Here are some points, each followed by its number:
[ -6 -11 -33 -45 -33  11  26  11  30  -8  18   8  -8   3  28 -19  -1  19 -12  -8  15 -22   7] 0
[ -6  -4   4  21   6  12   9 -17  37 -14  29  -7  14   1  -5   2  29 -14 -17   2  15  -2 -15] 1
[ 12   6  44  33  16  42  -8  11   6  29  -1   0   8 -19  -8  27  26  14  -6  -7   9  -3  -1] 2
[ 12 -23  15  54   9  26 -25 -27  63  -5  44  11   8  52  10  21   8  11   5 -10  10  -7  12] 3
[-24 -28 -46 -45 -30  -7  49   2  59 -36  37  -9   7  -5   8 -34  19 -12 -46   7  33  -6 -20] 4
[-28  60  24 -24   7  23  29  23 -42  18 -32 -30  13 -98 -35   9  54 -17 -30  20 -16  10 -57] 5
[ 25 -38 -12  40  -3   2 -48 -30  39  -1  36  40 -15 108  54   6 -56  35  58 -29  -4 -33  63] 6
[-11  37  15   6   9  18  -4   2 -18  13  -9  -3   5 -29  -2  15  18   2  12   1 -18  -7 -18] 7
[  4   1 -15   4  -1 -28 -25 -19 -10 -10  -3  16 -12  43  19   0 -34   7  41  -4 -23  -1  23] 8
[  5 -40 -23 -15 -17   1  11   5  18  -8  15  15   0  15  16 -20 -23   6  -8 -10  27 -11  32] 9
[ 26  -7  27  31  12   9   6   1  33  25   3  19  -3  17   4   6  18   7   5 -10   5  -6   3] 10
[-35  13 -67 -67 -32 -35  14  -3 -44 -44  -9  -6 -12  -6  12 -32 -36 -11  16   8 -17  -7   6] 11
[-18  46   1 -11   7  -4   3   0 -43   2 -28 -11  -1 -41 -15   4  14 -14   5  17 -27   4 -24] 12
[  1 -51 -47 -34 -39  18   6   3  51 -20  43  22  -9  54  47 -23 -40  35   7 -27  30 -40  52] 13
[ -3  30  32  31  21  30 -26  -4 -30  16 -13  -5   8 -19 -12  31  12   3  17   0 -23  -2  -5] 14
[ 10 -66 -61 -40 -37 -41   3   0  17 -31  18  13 -14  57  27 -41 -60   4  -4 -12  31  -2  51] 15
[  8 -45 -62 -32 -34 -23   5 -11  34 -24  28  33 -20  78  53 -35 -54  21  30 -19  13 -33  50] 16
[ 24 -13  -6  32  -1  -6 -29 -19  14   3  11  31 -10  59  24  -1 -32  17  45 -15  -9 -14  42] 17
[ 15 -60 -46  -3 -15 -45 -34 -23 -10 -37  13  19 -19  94  31 -23 -83   4  38 -19   8  -5  73] 18
[ 15 -22  18  12  -3  38  -6   8  25  15  16   6   2  12  10  10  -1  23  -7 -17  15 -14  17] 19
[ -7 -15 -10   8  -6  10   8 -14  57 -20  40   5  11  23  12  -4  13   0 -13  -3  18  -5   0] 20
[  5  30  49  20  32  -5   1  13 -48  24 -42 -24  11 -64 -48  15  32 -25 -20  19 -10  36 -32] 21
[ 15   6  49  75  40  12 -32 -20   4  15   4  -3  12  15 -19  29  22  -8   9   4  -6  16  -8] 22
[ -7  -3   5  11  -2  14  10  -9  37 -11  25  -7   9   1  -7   3  29  -9 -23   6  11   6 -20] 23
[ 16 -36 -12   6  -2 -22 -13  -8  -7 -10   1   9  -4  40   6 -11 -38  -1  11  -8  16   9  38] 24
[ 15 -18  29  17  10   7  12  10  25  17   5  -9   9 -13 -18   5  26  -6 -35   7  20  20 -17] 25
[  6 -41 -20 -23 -19  -1  11  13  18  -6   9   5  -6  14  14 -18 -21  13 -16  -8  22  -4  21] 26
[  6   6   3  35  12  -1 -51 -29 -11  -2   5  15  -9  56  23  18 -35  16  56 -17 -27 -16  34] 27
[  3  12   8  -1   7 -17  13   4   2   8 -11   3  -5 -11  -9  -4  12  -8   0  10  -9   7 -19] 28
[ 19 -40 -15  -3  -5 -19   5   4  10  -6   3   9  -4  23   3 -20 -19   0 -10  -2  23  10  19] 29
[ 22  -5  27  36  22 -11 -18   0 -17  12 -17  -7   1  -3 -23  10   2 -11  -2   4  -2  28   2] 30
[ -3  41  36  27  31   0 -33  -3 -65  10 -34 -18   5 -31 -28  28   1 -15  19   7 -34  18 -17] 31
[ -10   81   63    6   35   23   41   32  -35   49  -46  -28   17 -125  -55   22   93  -24  -44   40  -24   25  -92] 32
[-33   9 -54 -71 -34 -17  26   8 -21 -29  -4 -12  -9 -19  14 -27 -18  -4  -6   3  -1 -14  -7] 33
[ -3 -40 -65 -34 -35  -8  -2  -9  33 -28  36  26 -16  66  50 -30 -52  25  23 -16   7 -33  47] 34
[ 28 -33   1   9 -10   4  18   4  64  11  21  37  -4  34  22 -14   2  15   3 -14  24 -16  24] 35
[ 12  14   7  12   6 -11  -3  -1   2   6 -11  13  -6   1  -6   2   3   0  16   7 -14   7  -3] 36
[ -4 -22 -16   2 -10  10  10 -16  47 -26  36   5   7  24  11  -8  10  -3 -12  -4  20 -10   4] 37
[ 19 -43 -13   6 -10  -7 -13  -3  14  -3  15  14  -2  46  17 -12 -34  13  11 -17  19  -4  42] 38
[ 10  59  79  49  36  55   4  18   0  60 -22 -10  14 -72 -29  45  76   9 -19  14 -16  10 -54] 39
[ -2  33  42  42  29  28 -29  -5 -31  19 -15 -10   7 -21 -16  37  12   1  16  -2 -23   0 -10] 40
[  2 -12 -25 -28 -18 -10  32  10  24  -5   5  15  -7   0  13 -28   1   3  -8   3   8  -7   3] 41
[  2  36  28  37  26   9 -29 -13 -27  18 -16   3   0  -3  -7  24   7   4  27   5 -32   2  -8] 42
[  5 -26 -28 -10  -8 -40 -31 -10 -36 -26 -13   1  -9  36   1 -14 -59  -7  24  -5 -10  16  38] 43
[ -2   0  -2  -8   6 -33 -11   2 -40  -6 -23 -11  -4  -8 -15  -5 -20 -16   3   7  -5  20   4] 44
[-12  34  19  13  13   7 -33  -8 -40   5 -16 -16   3  -6  -2  26  -8   5  26  -2 -34  -1  -8] 45
[-20 -17 -60 -57 -40 -10   9  -1  12 -32  21   7 -12  28  38 -25 -39  15  10 -15  11 -27  27] 46
[-16  55  37   3  17  27  20  16 -21  30 -23 -19   8 -74 -23  20  57  -2 -20  17 -14   5 -57] 47
[ -4 -15  -8   9  -8  12  15 -13  50 -17  33   0   8  15   3  -2  20  -4 -20   1  18  -7  -7] 48
[  4 -40 -73 -28 -30 -46 -15 -22   9 -40  20  32 -23  84  48 -36 -76   6  42 -17   0 -24  62] 49
[ 15 -22  -7   8 -13  16  -1  -1  44  14  21  31  -8  39  32  -2  -7  28  12 -11  11 -21  23] 50
[ 12 -38 -36 -28 -34   7  24   7  56   1  33  33 -10  39  38 -23 -13  26  -6 -14  22 -28  25] 51
[-17  26   3 -23   3  -8   4  14 -51  -1 -29 -24  -1 -45 -23   2   5 -17  -7  13 -17  15 -25] 52
[-26  10 -12 -21  -6  -4  35   1  20 -24  15 -24  13 -35 -18 -11  40 -27 -40  19  13   9 -43] 53
[ 31 -52  17   5 -12  24  26  23  69  24  26  13   4   8   5 -11  25  17 -45  -6  55   3  15] 54
[ -5  14   2   0  -1  13   8   5   6  15   0   6  -1 -13   5   2  13  11   0   1  -7  -7 -10] 55
[  2  -1  -3   2  -9  21  -7  -7  17   0  13  11  -3  18  20   4  -7  18  15 -16   6 -21  20] 56
[ -7  21  15  -7  -5  37  24  16  19  22   8  -6   9 -42  -1   6  38  13 -20   2  10 -12 -23] 57
[-41  10 -61 -88 -34 -25  45  20 -30 -37 -11 -24  -3 -45  -2 -37 -13 -13 -24  10  -1  -2 -22] 58
[ 25 -10  22  24   8  10   3   1  30  18   0  26  -2  10   1   0  11  -1   3  -9   4  -5   8] 59
[  7 -34 -10   6 -11  -7  -1  -9  32 -14  25   5   1  30   7  -8  -4  -1  -9  -2  26   5  20] 60
[ -9   5 -30 -48 -27   1  38  21  19  -2   5   2  -4 -20  15 -18  12   9 -22   6   8  -9 -16] 61
[ -3  66  69  36  50 -22 -22   8 -97  29 -70 -43  12 -89 -77  36  36 -45 -14  35 -46  66 -67] 62
[  5 -32 -17  -1 -23  32 -10  -4  41  -6  37  20  -3  48  41  -2 -27  31  21 -29  21 -35  47] 63
[  4 -28 -33 -24 -13 -49   3  -4 -21 -29  -7  -4  -6  19  -1 -27 -31 -18  -4   1  15  18  18] 64
[  8  28  46  18  29   3   0  15 -44  25 -38 -24  12 -62 -49  18  30 -20 -22  13  -9  35 -33] 65
[ -1 -34 -56 -35 -28 -31   3 -10  29 -23  25  25 -15  58  41 -27 -49  16  21 -14  10 -27  34] 66
[  8  62  86  61  48  49   4  15  -7  65 -24 -10  18 -68 -33  48  79   5 -14  16 -21  11 -61] 67
[-13 -26 -60 -54 -37 -32  -6  -5 -26 -41   2  -1 -14  34  20 -33 -63  -5  21 -12   5  -9  41] 68
[  7 -25 -31 -19  -7 -44   6   1 -20 -18 -12  -7  -6   9 -10 -27 -30 -18 -10  10   6  24   8] 69
[-10  12 -14  -9  -6   9  -5  -3 -12  -6   4   2  -2   7  11   3 -14  13  17  -7 -11 -15   8] 70
[  1 -28 -26 -10 -23  24 -12  -4  34  -8  29  18  -6  45  39  -1 -31  32  15 -22   9 -32  38] 71
New points follow, each followed by the numbers of its three nearest points above, nearest first.
[ 16 -32  -9   3  -2 -23  -9  -3  -4  -6   2   3  -5  36   5 -10 -31   0   5  -7   8   9  25] 24 29 38
[  8   9  39  36  22  26  14   5  27  18   6 -14  16 -35 -30  14  56 -12 -33   8  16  17 -30] 25 2 57
[ 14 -22  -7   4 -11   7   4  -2  38  14  18  22  -6  35  29  -7  -5  26   8 -10   9 -18  20] 50 35 56
[-13  39  19  15  15  12 -35  -8 -49   5 -23 -12   2 -18 -13  28  -6  -2  27   2 -36   3  -8] 45 14 31
[-37  17 -62 -69 -31 -39   9  -3 -43 -41 -12 -12 -12  -5  13 -27 -34  -6  14   5 -15  -8   1] 11 33 58
[ -2  11  14  10  22 -34 -24  -4 -60  -4 -36 -14  -1 -10 -26   7 -19 -23  12   9 -19  27  -1] 44 31 30
[ -9 -12 -30 -67 -22 -35  55  32 -20 -13 -24 -18  -2 -55 -25 -39   8 -28 -53  20  21  28 -24] 58 53 61
[ 23 -21  -1  31   4 -16 -37 -25  19   3  11  30 -13  75  30   5 -37  19  46 -18 -12 -14  37] 17 27 8
[-12  27  10  20  17   3 -35 -14 -40  -6  -9  -8  -1   5   0  20 -19   0  31  -6 -23  -7  13] 45 42 14
[  7 -18  19  57  15  29 -20 -31  54  -5  44  11  13  48  11  17  13   3   6 -13  14 -17  17] 3 20 10
[-11 -14 -35 -44 -30   5  25  12  30 -15  19  10  -7  11  30 -19  -8  17  -5 -10  17 -23  14] 0 41 26
[-12  10 -24 -24   1 -50 -17  -9 -72 -28 -30 -18  -7  -5 -16 -12 -41 -26  14   8 -23  23   5] 44 69 43
[-17  30  17 -37   1   5  39  35 -32  12 -32 -32   8 -87 -40  -4  37 -22 -44  20  -2  22 -54] 5 47 52
[  8  11   8  -9   1  -9  23  12   9   9 -13  10  -5 -21  -8  -8  21  -4 -12   9   4   6 -14] 28 55 36
[-36  42  -8 -55  -6   9  53  30 -25   0 -20 -30   5 -90 -22  -9  44 -16 -47  22  -3   2 -57] 5 53 47
[ -31  122   82   14   45   30   20   26  -75   51  -65  -50   26 -127  -80   46  102  -32  -37   45  -47   39 -113] 32 62 5
[ -1 -31 -62 -35 -31 -47 -12 -19   5 -38  14  24 -24  75  40 -32 -65   9  43 -15   0 -20  51] 49 66 16
[-16   6 -15 -14 -12  12   0   0  -5  -7   7   0  -3   2  16   0  -9   7  12  -6  -7 -18  10] 70 56 55
[ 26  -9  54  90  41  22 -52 -25  17  24  14   8  11  39  -7  40  10   5  23 -12   2   9  19] 22 3 10
[-12   4 -25 -23   0 -49 -22  -4 -72 -27 -36 -18  -5  -2 -18  -9 -43 -26  14   7 -22  24   6] 44 69 43
[ 25 -45  -2   8  -6  -2 -15   5  11   4   8  13  -4  42  14  -4 -29  15   5 -13  18   1  36] 38 24 29
[  2 -56 -51 -29 -39  20  12   0  54 -18  45  27 -10  63  54 -24 -42  34   8 -30  33 -44  54] 13 34 51
[ -24  107   73   10   38   33   16   22  -70   42  -57  -47   19 -127  -66   38   91  -29  -33   33  -38   29  -94] 32 5 62
[-17  14  13   4   7  10  27   0  26  -4  12 -18  14 -36 -21   2  51 -22 -38  19  11  11 -46] 53 23 57
[-11  -1 -29 -41 -24   3  36  16  17   2   9   6  -3 -17  15 -23   7  10 -14   1  12 -13  -9] 61 41 0
[ 11 -38 -36 -31 -33   5  21   9  59   2  33  26 -14  39  43 -23 -15  26  -2 -14  24 -27  27] 51 13 71
[ -6  11  10 -12 -10  34  26  20  25  19   6   0   6 -30   7   4  29  18 -23   1   7 -12 -18] 57 55 23
[ -46   17  -58 -104  -42  -31   48   24  -32  -37  -16  -30    0  -55   -5  -35  -11  -13  -25   14   -6    0  -31] 58 33 11
[-11   8  14  -9  -1  39  28  23  16  19   4  -5   7 -38  -1   6  32  13 -25   0  11 -12 -23] 57 55 25
[  5  24   6  -5   9 -28  12  -1 -16  -3 -28   2  -5 -21 -23  -7  12 -25   0   9 -14  13 -19] 28 12 36
[ -8  19   1 -10   0  14  18   6   0  10  -5   0   1 -26   4   0  20   4  -7   3   1 -12 -15] 55 28 57
[ 17 -35   7   0 -12  23  10  16  32  13  17   8   2   6  11  -4  -2  19 -16 -14  27  -7  17] 19 26 9
[ 11 -38 -33 -27 -34   3  23   7  63  -3  31  26  -8  46  41 -23 -13  30  -3 -18  32 -30  29] 51 13 71
[ -8  19  11  18  10   6 -41 -13 -38  -4 -12  -6  -2  10   0  23 -19   4  32  -8 -24  -6  15] 45 42 14
[ -8  47  32  -1  13  15  16  18 -20  28 -28 -12   3 -69 -25  17  48  -4 -20  24 -19  15 -49] 47 5 65
